A hidden rule labels the rows of this table. It goes by one to three of the table's principal directions, not those with the most spread.
[-15  31  -6 -14   3   9 -17 -52  41  11  -5 -29 -29  10 -29 -57 -27  43
  24  -4  37  25 -18 -35   2  31  55  -2 -56  25 -25 -33] sg
[  4   6 -14  22   2  10 -27   4  -9  -4   3 -22  14   9  25  16  28 -35
   1  10 -33 -11 -41 -23  -9  -6   7   7  30   1 -12 -41] bq
[-10 -43  11  12 -12 -29  19 -33 -11  10 -15   5  21 -13   5  -3  28  -9
  13  -5  14 -12   3 -13   7  15   1  12  17  10   9   4] bq
[  53   16   19   19    4   58  -14   14  -29  -21   -7 -124  -23   -3
   68   29   53  -15  -92  -26  -34   14  -37  -33  -64  -25    0   29
   20   -7  -13  -13] qs
[ 24  -7 -19 -47 -15  18  37  42 -26 -54  46 -26  -4 -42   4  42  39 -52
 -38 -28 -10  -1  23  26 -31 -49 -68   4  36   7  -1  60] bb
[ 10  20   2   4   0  21  21  13 -28  15  -4   2 -18  14  -8   6 -13  10
  -4 -18  10  -7  33  15  11 -36 -37   5   0  -2   3   9] bq
[ 39  20  11  -7  -9   3  10  39 -11 -22  11 -55  -3 -25  48   3  27 -21
 -72 -14 -25  32 -13  13 -66 -28   3  19  29  12  30  22] hb
[ 35  12 -43 -15  -5   2  50  58 -41 -11  43  56  10 -24  -8  43  17 -69
  26 -12 -38  -7  34  61  10 -87 -92  -6  81   6  39  25] bq
[ 16  31 -30 110  -1  12 -14  38 -27  94 -44 111  21  54 -15 -14 -73  31
  31  32 -30  -6  53  40  63 -14  18 -35   3 -37  28 -87] rz
[ 11 -18 -16  49   7 -60 -27  34  12  32 -18  98  61   9  31  14  -7 -29
  40  43 -86  10 -49  39  19  13  29 -19  64 -24  74 -38] qs
[ 12  44  -9  60  10  28  26  14 -27  83 -35  75 -28  43 -46 -34 -85  77
  37  -2  34  -2  91  39  67 -32 -18 -22 -41 -23  21 -26] bb
[ 38 -56  -7  23  -8 -65  23   7   4   2   3  19  63 -61  66  14  71 -66
  -8   8 -67  26 -43  16 -44   1  21   6  96   4  87   2] bq
[-17 -37  15 -52 -16 -24  -7   3  29 -52  24 -34  25 -37  27  23  42 -49
 -56  -2 -15   2 -30 -10 -57  30  17  -1  12   5 -16  38] qs
[ 70  54 -20  80 -11  65  18  45 -60  44 -22 -10 -29  25   7  -8 -27  23
 -42 -11 -10  24  59  24   7 -61 -17   3   9  -7  11 -52] sg
[-17   0 -12 -81  -8  18  -5  25   0 -76  48 -34  -8 -11 -12  49  26 -47
 -20 -19  -8 -19 -20   5 -18 -18 -57   2   4   6 -44  57] bq
[ 26  45  26 -38  29  35 -18  30  -7 -45  15 -45 -54  25   5  20 -13   9
 -14   6  -9  17 -29   4 -12 -28 -32  24   0   8 -16  18] sg
[ -4  34   2 -17  -6   6  -2  13  17  12 -10  32 -23  26 -35 -22 -63  46
  -4  -4  12  23  23  32  18   6   9 -15 -44  -2   0  10] qs
[-13   3   4  21  31 -23   8 -16   5  44 -11  70  -1  17 -20 -14 -30  18
  79  26  10 -15  14   8  47  -5  -6  -8   8  -6  26 -22] sg
[-65 -33   4 -33 -30 -27  13 -49  38   9   0   3  21 -24 -30 -34  -5  15
 -13 -19  61 -20  37 -22 -10  53  38 -21 -61   7 -33  25] sg
[ -4  19  18 -67  -7  38  12 -26  19 -37  19 -96 -46 -16  -7 -11  10  13
 -58 -41  43  14   6 -28 -48   2   0  11 -49  21 -48  37] qs
[ 65   7   3  82   3   2  57  58 -59  74 -28  59  14  -6  37  12 -11   0
 -27  -6 -34   8  76  64   2 -68 -38  -4  61 -29  87  -7] bq
[ 45 -56 -11  41   2 -14  46 -20 -12  15   0  -1  21 -63  26   1  54 -18
   4  -2  -6  15  23  -4 -11  -4   2   0  45  -4  47   0] hb
[ 27  -3 -18  66 -24  13  34  17 -43  48 -16  30  17  -5   5  -6  -1 -11
 -21  -6   1  -4  67  18   7 -30  -8  -8  24  -5  16 -34] bq
[-23  14  -5 -16 -29  23 -27  -4  21 -12  -8 -43  -6  10 -16 -21 -24  39
 -55 -22  24   9   5 -13 -17  37  40 -13 -74  -6 -43  10] sg
[-29  11 -24 -35 -28  27  23 -28  27   3  15 -14 -21 -21 -57 -41 -33  40
 -21 -34  73   4  70  -6  -1  19  17 -30 -85   7 -46  22] hb
[-14 -51 -12  62  11 -66   9 -32 -10  58 -22  86  63  -5  20   3  32 -40
  91  29 -34 -31 -23  -4  41   6   7  -2  74  -4  56 -49] bq
[-12   8   9 -29  17 -12  -4 -31  30  -9   7 -15 -20  -7 -13 -28  -6  24
  31   3  25  14 -22 -18  -1  17  19   7 -24  18   1   8] bb
[  0 -34 -13   3  18 -31  16  31  -6   2  23  82  39 -20  10  50  19 -64
  41  28 -46 -28   7  35  18 -23 -44 -19  72 -22  33   6] bb
[ -7  -1  -8  97  -9 -34   4  -4  -4 107 -54  89  45  21   9 -42 -41  31
  21  18 -10  -4  40  20  29  14  54 -25   2 -23  54 -65] bq
[-29  -3  -2  28 -11  -7 -18  -5  11  33 -21  28  22  17  -6 -16 -25  18
  -7   8   7 -14  16  -4  10  29  36 -20 -30 -17 -12 -25] sg
[ 41  60   6 -29   1  63  21  56 -43 -30  15 -48 -61  19 -11  18 -24  22
 -50 -33  11  16  37  32 -10 -68 -70  19 -14   5 -12  44] bq
[ 12  17  -8  59  13  -8 -12  45 -39  39 -23  93  14  51  -5  21 -38  -4
  52  36 -40 -17   8  41  60 -32 -33  -2  44 -18  30 -39] bq
[ 30 -30   6   2  21 -20  -6 -11   7 -26   5  -5   4 -21  23  16  36 -21
  27  23 -32  20 -52 -10  -2  11   5  15  46   6  25  -5] rz
[ 54  80 -24  61  16  79  17  74 -63  43   0  46 -48  49 -26  11 -67  18
  -1  12  -5  -1  90  48  42 -89 -61 -12  10 -18  -6 -48] sg
[ 58  40  -5   2  13  63  30  22 -45  -8  15 -49 -50   2   7  22  13 -14
 -19 -22  -4  10  24   6 -10 -73 -60  20  30  11  -7  -6] qs
[ -8 -41  11 -16  -7 -42  -1 -16  12 -18  -1  -9  32 -23  29  13  44 -31
  -3  -2 -24   0 -46  -9 -22  22  12  11  32   6  23  19] bq
[-12  -9  -4  32   8  -8  38   5 -21  53  -9  80   9   3 -26  -2 -28  12
  42   6  25 -30  77  28  45 -23 -33 -20   4 -18  21   1] bb
[ 37 -10  -4  37   9 -13 -18  15  -8 -14   0 -10  16 -13  37   6  32 -23
   5  29 -41  22 -46  -7 -13   1  21  15  48   5  31 -29] hb
[ 11  58 -17 -35   6  33 -26  35  21 -27  24  -8 -32  19 -19  -1 -40   6
 -14   4 -15  26 -14  17  -9 -14   2 -12 -23   4 -21  -6] bb
[-14 -25  39   8  33 -30  -6 -47  -1   1 -17 -22  -7   4  17 -12  27  17
  52  19  22 -14 -41 -41  13  19   7  36  11  14  12  -1] hb
[ 12  -6  17 -45  -5 -11  13   7   3 -39  11 -31 -11 -18   7   8  16  -2
 -24 -17   0  19 -17  12 -25  -3 -17  17   5  13  13  54] bq
[-21  76  -7  -8   1  74  37 -19  -3  61   1  -8 -65  28 -61 -47 -74  56
 -11 -36  88 -16 117  -4  13 -41 -15 -25 -85   5 -57 -22] qs
[-68 -48   5 -98  -3 -34  14 -23  43 -46  40  17  19 -36 -29  27  18 -34
  12 -14  28 -38   5   0  -8  29 -27 -22 -20  -4 -30  80] rz
[-27  41   2 -15   0  16 -10  -4   1   8   0 -10 -22  29 -23 -21 -32  25
   7  -9  31 -11  11  -7   8  -8  -2   3 -39  11 -27  -3] bq
[ -2  13  -6  41   7  -1 -14   9 -16  31 -12  26  15  25  12   3  -5 -13
  22  17 -22 -16  -8  -1  15 -14   2   0  25  -6   7 -44] bq
[-49 -50  15 -52   0 -44  -3 -57  53 -18  11  -5  24 -31  -3  -6  29 -20
  16   2  18 -13 -30 -32 -18  56  34  -8 -12   9 -16  21] qs
[  5 -28  19  16   3  -2  37 -32  -4  32 -16 -27   1 -31  19 -14  24  19
 -21 -24  30  -6  35 -16 -19   2   7   2 -10  -9  19  17] rz
[-19   8   4   4  -3  25   0  -9  -4  13  -8 -25 -11   7 -10 -10 -12  34
 -20 -19  35 -18  32 -14   3   5   0  -6 -48 -13 -25  10] bb
[  2 -44  19 -46  -1 -16  37 -28  15 -31  16 -46  -1 -56  13   5  46  -7
 -26 -27  25   6   5 -12 -37  12  -9   8  -2   7  10  64] bb
[  2 -31  -8 -13  -6 -32 -14  -9  18 -33  10  -5  25 -24  16   7  35 -30
  10  11 -27  14 -52  -9 -13  25  20   6  28  11  13   4] sg
[ 13  -5 -30  30 -23 -28   2  16 -13  11  -6  57  30   3  -9  -7  -7 -17
  30  11 -28  14  -6  28  25  -4   4  -3  33  10  31 -22] bq
[-29 -42   8 -34  15 -41 -18 -14  26 -33  21  -1  34 -24  26  30  48 -50
  21  17 -27 -22 -59 -20 -18  24   3   2  34  -3   4  18] sg
[ -5  30  13   5  -2  30  10  24 -15  23  -8 -12 -17  15  -1  -5 -29  30
 -45 -19  23 -11  52  13 -10 -21 -13  -7 -36 -17  -9  17] sg
[ 24 -38  -9  -5   8 -33  42   4 -17  -4  14  40  22 -34  12  31  40 -47
  39  -2 -29  -3  -3  27  10 -31 -49   6  74   3  52  25] qs
[ -42   65  -12    7  -31   28    1   -6   -2   49  -20   51  -33   62
  -83  -60 -103   59   10   -7   72   -5   86   15   46    0   15  -21
  -84   20  -57  -38] bq
[-20   8  40 -72  -8  10  -2 -24  27 -43   6 -84 -36  -6  -2 -14   2  26
 -59 -29  43  14 -12 -25 -47  26  15  18 -55  20 -38  53] bq
[ -7  66   5   1  -4  53 -42  28  -6  -4  -6 -45 -34  51  -4  -8 -42  28
 -49  -4   6   0  -1 -10 -12  -8  12   2 -49  -3 -51 -25] bq
[  22   21    7  -88   -1    7  -13   70   12 -103   65  -75   -7  -41
   45   47   47  -74  -85   -6  -47   24  -52   16  -93  -30  -27   16
   40   16   -6   64] hb
[ -7 -98   5 -19  -1 -57   5 -44  19 -42  12 -19  52 -61  38  32  93 -60
  17   6 -27 -10 -65 -32 -21  45  11  11  55   3  19  28] rz
[-43 -25  12  -1  11 -30  20 -13   0  36  -5  40  27  -6   2   7   4  -5
  28  -5  17 -46  27   2  12  -1 -19 -11   2 -18  17  23] sg
[ 47 -20  -8 108   1 -20  25  -8 -33  75 -40  33  32 -13  39 -23  20   3
  18  14 -23  13  19   3  11 -13  29   5  53  -7  70 -62] sg
[ 23  45 -15 -26 -23  28  75  56 -35  24  15  60 -31   0 -48   2 -59  10
 -27 -39  27   9 121  83  13 -77 -79 -20  -5   1  19  49] qs
[-39   4   1 -57  13  -5 -11 -15  36 -19  13  17 -16   8 -41  -3 -33  30
  33  -3  26  -9  -5   4  24  23  -7 -16 -51  -7 -21  39] sg
[-12   5   7 -57 -23  18   4  29   6 -44  27 -66   1 -25  21  21  23 -24
 -92 -36   2  -3   7   3 -66  -7 -11  -2 -19  -2 -26  58] sg
[-28  -3   9 -50 -17  -9   9 -45  17 -21   0 -40 -17  -4 -27 -27   2  24
   3 -30  46   6 -10 -21  -4  22   6  14 -42  29 -23  34] bq
[ 24   9 -10 -47 -36  15  64  16 -16 -18  22 -17 -22 -34 -22  -5   0  -7
 -52 -51  29  23  66  37 -28 -40 -43   0  -5  23   5  59] bq
[-68 -30 -14 -73 -27 -59   8 -19  59 -11  24  55  41 -29 -34 -11 -12 -22
  12 -11  15 -11   5  18  -9  43  20 -35 -26   6  -3  47] bq
[ 21  23   0  -7   6  -4 -24  29   9 -20   5  15  -7  16   5   7 -16 -12
   0  23 -38  28 -35  19  -4  -3   8   4  23   8   9 -17] qs
[ 15  -9 -15  17  -3   4  -3   5 -15 -10   1   6   4  -1  -4   8  10  -6
  16   6 -11   3  -8   2  17  -4 -10   4  16   1   2  -9] sg
[ -4   4 -12  69  -3 -12  19   8 -24  79 -32 107  19  31 -27 -16 -52  19
  46  19   6 -18  67  34  59 -14  -5 -23   7 -17  26 -45] bq
[ 42  82 -15  30   4  51  23  63 -31  46 -10  64 -50  46 -44 -16 -97  53
  -4  -1   9  25  89  68  40 -62 -37 -20 -24 -12  13 -17] rz
[-15 -70  30 -54  22 -44   0 -45  28 -58  25 -53  21 -51  42  34  90 -59
  11   8 -13 -13 -76 -45 -41  32   0  25  48  14   1  37] qs
[-55 -47  15 -32   3 -54 -37 -66  58 -20   0 -22  34 -17  14 -15  37 -18
  27  16   3 -10 -77 -55 -20  76  66   3 -10  14 -16  -7] bq
Which label does each new row get?
[-22  61  -1 -35 -18  61 -31  16  29 -14  13 -77 -33  15  -7 -21 -36  26
 -96 -25  29   9  21 -19 -55  12  40 -20 -86  -5 -71  -3] ~ bb
[-16   4  -1 -10  -7  10   9 -17  14  12  -2   2 -11   0 -25 -20 -23  25
  -6 -11  34  -1  34  -4   4  13  12 -14 -41  -1 -20   4] ~ rz
[ 17  38  -8  27 -18  23  23  54 -36  34  -5  31  -2  17  -1   2 -33  -3
 -41 -12  -6  -2  65  44  -4 -48 -27 -10   8  -9  12  -6] ~ bq
[ 20 -26 -24 103  15 -43  11   4 -18  89 -40 127  46  18  -5  -5 -29   5
  94  44 -42  -6  22  39  79  -4   8 -24  56 -28  75 -68] ~ rz
[-20  54  -4   7 -21  28  -7   5   7  45 -30  35 -28  55 -53 -40 -91  70
 -14 -16  35   9  55  25  33   7  19 -23 -79  -6 -27 -17] ~ qs
[ 33 -45  17  29  16 -35   5 -12  14  13 -14 -13  34 -40  66  11  53 -22
 -15   9 -48  19 -44  -8 -37  17  34   5  52 -16  63  -5] ~ rz
[-30 -43  12 -33 -11 -38   5 -27  18 -20   5  -2  24 -21   3   4  28 -21
   3  -4   8 -11 -19 -12 -12  30   7   4   6   9  -3  30] ~ bq
[ -3 -18 -31  17 -28 -33   1   3   9  14  -6  42  40 -14  -3 -14   0  -6
  10  -3 -21  13  -6  20   7  18  25 -16   8   0  32  -5] ~ sg
[ 49 -21 -11  77  13 -15 -31  20 -24   3 -16  -2  35  -3  60  20  46 -31
  13  35 -74  14 -69 -10  -2   0  23  18  74 -11  47 -53] ~ bb
[  6  24  -3  30   1  26 -22  12  -6  13  -7 -36  -1  11  24  -7   1   5
 -32   1  -9  -1  -6 -17 -21  -4  23   0 -11  -9 -11 -31] ~ bb
[ -21  -61   -7  -31   12  -59  -49  -18   47  -58   29    9   54  -29
   35   38   66  -85   37   46  -66   -4 -114  -30  -20   53   35    0
   64    5    0  -16] ~ rz
[  9 -35  11   0   4 -20 -34 -40  11 -44  -7 -52   6  -6  24   2  51 -14
  17  18 -19  16 -89 -47  -7  42  33  32  22  22  -9 -19] ~ bq
[  42  127   -1   70   33  127  -29  123  -84   62  -15  -11  -87  120
   -4    9 -114   56  -53    1   -8  -18   82   43   20 -127  -68    0
  -35  -34  -36  -66] ~ sg
[  0  -3  12 -50   7 -23 -46  16  50 -56  12  -5   2   1  10  12  -7  -6
 -15  24 -42  35 -75   7 -22  44  36  -3  -4  -1   1  19] ~ rz
[   8  -22    9  -25   -6   -7  -47  -38   43  -58    5 -103    4  -26
   41   -9   56  -13  -41    2  -22   37 -102  -59  -59   60   73   20
   -7   20  -21  -11] ~ rz
[-45  -1  21 -86  -3  21 -46 -30  48 -76  20 -86 -29   5 -19   4   3  17
 -38 -11  33  -1 -48 -45 -28  56  25   5 -74   9 -83  40] ~ rz
[  5   3  21 -24  45  10 -55  -6   4 -69  18 -51 -27  21  16  33  31 -20
  41  41 -23  -4 -96 -43   7  10 -12  36  24  12 -33 -12] ~ bb
[  -9  -23  -12    6    6  -18  -61  -30   24  -45    9  -36   21    0
   19    2   44  -33   35   37  -31    5 -102  -54   -3   48   49   17
   21   19  -27  -48] ~ bb
[ -4   4  17  24   0  -7  10   2 -18  35 -26  27   0  24   0  -5 -20  19
   4   0   7 -11  24  12  18  -8  -8   4   0  -7  14  -5] ~ bq
[ 10  26  -7  -3  12  17  12  18 -21   2   5  33 -27  22 -32   5 -32  16
  37   4  10  -3  26  24  39 -33 -44   2   0   2   0   5] ~ sg
[ 58  61 -12  76 -14  47  23  52 -48  77 -55  60 -35  57 -31 -25 -98  96
 -18 -23  -1  34  84  73  57 -44 -20 -15 -39 -31  44 -16] ~ qs
[ 44  82  -8  40 -23  89  38  39 -50  53 -24 -40 -60  28 -21 -36 -63  78
 -81 -54  48  21 112  30  -5 -62 -22  -6 -68 -10 -10  -2] ~ sg
[-24   4  -4 -82   6 -15 -51 -42  59 -91  32 -47 -29  -2 -37 -22   3   8
  43  21  17  35 -94 -40   0  59  39  18 -37  46 -50  11] ~ bb
[ 13  28  -4  16 -24  24  -2  32  -4   9  -1 -27   1  -3  18 -11 -11  -2
 -78 -10  -4  16  30   8 -44  -8  26 -10 -15  -3 -10 -13] ~ sg
[ -1  28  18  37   5   0  -2  14 -11  47 -27  11  -1  25  17 -19 -28  26
 -16   2   1  -3  20   8  -4 -11  15   1  -8 -10  21 -20] ~ bq
[ 19  16   3  -4  18  17  -8  -2 -12 -13   4 -10 -24  20  -1  16   4 -12
  26   9 -15   3 -28  -6  15 -21 -24  17  25  10  -9 -19] ~ qs
[  1 -75  -4 -22 -12 -30 -17 -31  11 -70  19 -59  37 -49  35  31  92 -57
  -7   4 -28   1 -80 -42 -30  43  15  21  42  13 -10  18] ~ sg
[ 25 -40  19  -5  -1 -51  24 -24   6 -11  -6 -19  18 -42  37  -9  50 -14
   2  -5 -15  29 -40  -3 -29  12  15  26  44  21  58  25] ~ bq
[-23 -70  21 -45  11 -38  10 -71  25 -40  10 -47  10 -45  10   6  69 -15
  33  -8  23 -11 -50 -49 -10  42   3  22   8  16  -3  42] ~ sg
